In the rows, zero is written as 128.
Each named move below is a turn or a mirror, shown by a few rows before and after it. Which moves, in which order, take the first row of each later pair to the second? The first pair is answered.
K247:
[129 103 138 156 112 135 134 202 102 135 113 130 147 128 138 144 178 126
 142 134 133 133  93 138 128 115 132 149 126 142 126 152 102 146 134 136
 139]  ->  [130  96 142 150 116 134 136 204 100 137 118 128 150 121 138 143 171 137
 152 135 130 129  98 140 124 113 126 147 124 144 120 149  97 141 134 136
 140]
[194 129  97 183 116 125  74 111  71 109  83 135 144 138 138 144  76 160
 131 142 155 122 163 143 147 131 149 154 156 144 137 180 138 116 136  97
 109]  ->  [195 122  99 180 114 129  77 112  67 114  90 129 144 131 134 145  63 169
 145 142 154 118 167 144 142 128 141 154 151 151 134 179 127 116 136 101
 107]
[ 78 153 125  95 106 120 159 135  83 113 145 150 121 115  91 151 127 119
 120 128 150 112 122 142 140 125 134 105 128 128 153 148  92 119  86 108
 115]  ->  [ 78 154 125  94 105 121 159 133  82 113 146 153 126 115  99 156 131 117
 116 128 149 113 121 143 140 128 138 102 130 126 153 144  98 116  90 110
 112]
[115  79 189 128  95 173 102 132 153 159 133 100 137 122 167 185 130 163
 168 150 187 122 158 191  84 166  70  92  84  85 154 119 112 139 165 157
 120]  ->  [121 110 176 150  96 169  92 127 164 132 105 113 133 155 181 196 185 112
 122 147 206 148 131 184 107 166  95  93 109  72 166 125 152 147 168 146
 110]
K963:
[164 126 156 110 110  99 139 143 143 129 129 125 150 136 112 145 106 159
 161 118 153 139 122 157 103 146 117 135 136 156 137 154 114 137 115 125
 144]  ->  [148 149 158 101 118 103 139 144 144 119 107 137 149 162 119 159 152 120
 123 127 167 150 102 145 111 145 129 119 148 139 143 143 139 153 128 133
 141]
[127 134 118 141 139 116 129 150 128 145 145 131 134 123 116 107 107  97
 114 113 132 160 130 150 120 107 127 107 126 133 109 161 102 127 132 128
  90]  ->  [135 133 109 144 133 113 119 147 128 137 132 135 137 123 116 113 113  91
 112 115 139 162 128 154 124 111 127 112 134 136 115 167 106 131 132 119
  85]
[ 95 131 111 103 143 172 131 134 105 143 125 106 119 142 109 177 133 147
 141 155 158  93 127 114 101 152 115 108  94 148  87 107 111 121 169 146
 143]  ->  [119 119  98 121 128 168 113 123 108 146 111 107 129 133 104 186 114 163
 152 153 162  91 135 125 105 159 117 124 104 163  96 128 109 115 157 136
 133]
K785:
[171 116 139 121 114 137 134 145 129 119 145 103 153 139 117 130  80 149
 143 129 116 142 161 158  96 156 126 124 107 141  73 181 134  90 115 124
 100]  ->  [156  98 153 128  89 135 154 139 159 120 153 108 162 146 101 123 119 134
 147 111 116 147 108 160 109 164 101 144 126 128 101 172 138  95  82 117
 114]
[ 94 115 141  81 130 127 140 135 110 166  91 104 157 141 148 157 154 152
 163 151 148  95 115 136 114 130 120 146 107 144 136 115 116 112 122 160
 141]  ->  [ 82 127 147  84 137 130 158 142 124 159 106 104 148 154 150 141 183 127
 136 140 140 114  95 130 125 130 117 143 112 123 135 103 128 114 123 164
 147]
[132 102 140 144 113 155 135 123 149 140  99 127 149 120 103 141 159 130
 135 129 154 140  85 128 151 149 135 150 127 117 131 112 161 138 111 121
 146]  ->  [132 138 143 129 149 155 137 137 127 126 108 120 130 137 123 125 152 110
  98 133 139 151 116 111 149 140 164 124 110 103  99 109 169 132 154 135
 135]
Then:
Each pair is two moves apart.
[173  94 166 195 110 132  90 157 166 167 177  25  92 112 121 116 129 131
 179  68 124 149 144 133 155 126 110 116  95  84  84 155 141  70  61 118
 172]  ->  [175 131 159 198 128 127  83 160 155 144 170  31  80 141 143 116 158  94
 133  72 124 168 148 117 166 125 135 100 100  68  72 156 165  73  87 123
 161]	K785, K247
[114 125  90 126 113 104 102 133 148 128  82 155 141 136 152 111 181  82
  94 120 127  97  84 141 138 133 160 117 145 153 134 143 127 167 103 127
  99]  ->  [112 106 104  98 133 110 107 141 124 153 109 140 138  98 148 100 100 138
 139 132 100  71 145 143 104 126 148 102 107 176  98 143  82 155 116 142
 101]	K785, K247
[144 157 104 129 130 102 113 134 106 122 103 161 145 112 129 149 112 140
 120 142 128 107 148 131 111 122 129 119 126 157 128 161 114 126 139 125
 107]  ->  [130 126 122 129 107 102 142 129 133 134 127 158 149 103 106 145 132 143
 146 124 130 107 103 139 118 125  91 139 135 148 153 151 107 131 102 119
 124]	K785, K247
[ 83 104 153 110 101 134 142 119 162 132 135 140 131 125 117 143 167 114
 146 117 137 111  58 123 125 133  96 137 146 105 173  94 132 144  92 132
 150]  ->  [ 88 148 159 102 155 133 154 144 133 119 174 122  98 142 139  99 141  89
  97 115 100 140 113  96 121 117 131 102 112  85 115  88 134 129 153 155
 139]	K963, K785
[143 164 147 133 180 150 155 185 108  76 170 125 107 156 132  67 156  86
  71 103  94 172 112 115 138  98 129 135 116  67 136 115 148 123 127 141
 142]  ->  [184 181  89 147 175 149  81 172  68  68  83 147 133 154 158 125 119 115
  76 143 135 140 172 127 125 106 173 136 127 118 136 162 155 120 143 124
 110]	K785, K247
[135  99 141 158 147  86 160 138  99 151 159 143  98  92 116  77  96 161
 163 152 111 107 127 138  99 109  82 144 145 163 156 162  63  96 136 146
  93]  ->  [114 130 155 155 170  81 182 147 109 127 181 143  74 127 125  57 150 102
 102 137 101 142  99 119 111  99  93 124 152 121 150 142  93 100 159 157
  96]	K247, K963
[ 81 118 128 111  79 146 132 105 137 133  81 152 149 100 118 214 201  92
 151 130 167  96  64 133 137 152  86 151 171 145 181 123 121 150 110  95
 170]  ->  [ 63 123 164  58 148 150 161 143  94 154 162 114 116  72 127 150  96 132
 162 136  97  95 167 112  91 128  90  97  89 142  93  97  64 128 176 145
 177]	K785, K247
[136  94 144 128 121 169  73 159 113 142 148 122 124 178 175 144 126 137
 132 150 128 115 134 106 129 152 157 135 105 123  87 137 105 146 153 117
 148]  ->  [122  90 161 132 111 165  88 159 135 139 162 124 120 182 164 132 158 114
 127 136 125 131  93 105 145 156 143 145 117 102 105 127 114 153 133 115
 161]	K785, K785
[150 123 105 176 121 117 125 125 129 120 160 119 145 108 117 108 102 142
 128 104 126 133 140 137 129 120 114 161 158 148 138 156 114 109 103 114
 119]  ->  [139 131 120 172 131 117 142 133 131 123 183 110 133 113 116  91 107 132
 116  94 112 143 136 131 132 116 108 155 151 133 133 144 113 109 106 124
 126]	K785, K247
[171 128 110 188 110 137 100 134 137 119 104 106 131 144 143 151 146 100
 121 106 159 143 133 118 161 151 148 165 140 104 123 159 156 124 101 107
 133]  ->  [180 130 103 181 116 139  90 130 127 118  94 108 132 138 149 156 125 109
 127 113 158 137 156 118 151 146 155 163 134 116 112 166 149 123 116 110
 128]	K785, K785
[136 146 129 136  86 134 106 114  90 157 147  95 121 178 174 126 106  92
 132 145 170 156 163 125  92 131  74 115  91 146 101 140 117 138 136 148
 133]  ->  [143 132 122 146  65 135 100  98 103 162 131  99 132 171 166 137 116 103
 146 145 183 145 141 136  92 135  67 125 105 156 123 145 121 140 116 138
 134]	K247, K785
[157 149 106 137 117 127 107 123 126  98 126 137 118 149 117 134 133 106
  76 151 119 141 136 136 140  95 157 159 150 145 120 168 134 118 120 111
 111]  ->  [142 152 107 118 123 132 100 121 120  99 111 142 126 149 126 152 146 102
  78 168 128 132 132 133 131  93 159 149 147 148 121 160 135 129 128 114
 112]	K247, K963
[143  96 142 120 145 144 136 146 146 152 127 105 119 124 148 146 113  93
 120 123 116 133  99 117 155  97 115 138 120 132 131 125 131 122 114 135
 136]  ->  [147  97 133 128 141 148 129 142 151 148 111 108 121 128 146 152 119  91
 118 128 124 134  96 117 159  99 121 143 126 137 136 130 138 124 110 130
 132]	K963, K963
[129 129 123 134 131 142 121 132 134 122 114 122 132 147 134 154 148 109
 121 121 143 133 100 123 135 138 136 131 139 112 124 122 143 132 132 127
 133]  ->  [146 111 116 147 119 138 117 127 133 134 123 118 136 124 125 144 110 140
 148 114 137 122 117 134 129 145 128 151 135 127 123 137 124 125 116 118
 132]	K963, K963
[ 98 160  74 136 148 124 130 127 139 150 102 128  94 132 140 128  73 138
 155 120 156 105 172 123  92 164 108 123 123 148 109 150 130 141 159 128
  92]  ->  [ 88 135  85 152 111 124 144 119 174 152 104 135 102 135 116 136 121 124
 164 100 168 112 104 134 114 170  80 154 152 135 150 143 142 149 114 112
 104]	K785, K247
[115 154 148  74 168 146  95 127  71 118  94 107 118 152 163 129 138 107
 105 161 122 142 175  98 109 141 196  80  79  92  70 100 135 130 188 139
 119]  ->  [161 115 126 112 143 137  75 112  69 137  91  98 138 111 145 127  63 177
 161 156 121 112 206 128 102 153 187 118  79 132  75 139 103 112 154 122
 115]	K247, K963
[126 138 147  23 164 144 143 156 129 129 145 111 115  86 154 151 189  65
 125 114 128 154  94 128  96  70 129  69 115 143 148 138 120 126 166 164
 116]  ->  [138 110 139  19 150 148 129 147 118 146 136 115 130  54 149 162 143 114
 172 128 131 120 121 145  78  79 118  76 104 172 148 150  94 122 158 161
 116]	K247, K785
[151 176  95 135 111  73 124 127 137 128 111 201 132  98 104  94 127 121
  63 137 116 147 150 163 100  78 150 135 182 198 175 157 106 137 125 132
  59]  ->  [145 149 110 123 101  76 137 125 142 147 135 197 135  78  86  89 100 152
 100 133 104 134 148 168  89  81 123 146 172 207 177 152  80 138 108 135
  73]	K785, K247
[123 141 142 144 137 117 207 117 100  96 135 133  92 114 176  76 131 108
 106 155 130 150 127  77 102 126 130 102 153 125 155 151 111 113 120 126
 149]  ->  [133 123 138 137 132 122 200 116  95 109 132 133 103  92 169  88  94 141
 138 165 135 126 149  89  92 130 122 109 142 148 153 159  93 111 115 121
 151]	K247, K785
[136  93 157 141  88 117 126 131 176 137 152 164 128 139 119 119 152 126
 161 118 125 142  96 166  92 153  97 141 135 145 139 130 105 116  85  95
 146]  ->  [119 111 168 131  93 118 138 139 180 126 155 164 120 153 126 117 176  98
 140 119 122 155  81 158  98 150 103 130 135 129 137 115 121 123  94 106
 151]	K247, K963
[123 159 128 138 143  95 179 133 122 103 136 181 137 141  99  83 116 103
  70 134 134 175 140 120 124 110 147 132 136 124 127 122 153 101 144 141
 108]  ->  [146 149 101 148 133  96 149 118 108 106  92 191 155 128 106 118  91 128
  90 147 155 154 156 129 112 116 154 144 143 153 134 146 152 106 139 126
  98]	K785, K247
[137 130 125 125 141 145 115 130 102 143 115 107 125 154 151 139  89 131
 131 144 117 126 154 120 113 128 158 110 105 111  88 129 139 117 152 100
 136]  ->  [117 118 144 134 121 140 145 124 138 142 137 110 120 164 134 130 145  98
 124 116 118 145  84 119 134 129 131 131 128  85 121 113 150 121 117  95
 149]	K785, K785
[121 118 147  56 154 127 105 146  71 132 102 129 124 102 140 130 114 175
 121 133 136 114 180 159 147 131 125  73 117 152 113 172 130 167 165 168
 107]  ->  [116 127 144  58 154 128 105 150  69 127  87 131 126 109 142 140 136 156
 109 139 146 117 168 149 149 130 132  70 123 154 120 172 142 172 169 163
 104]	K963, K963
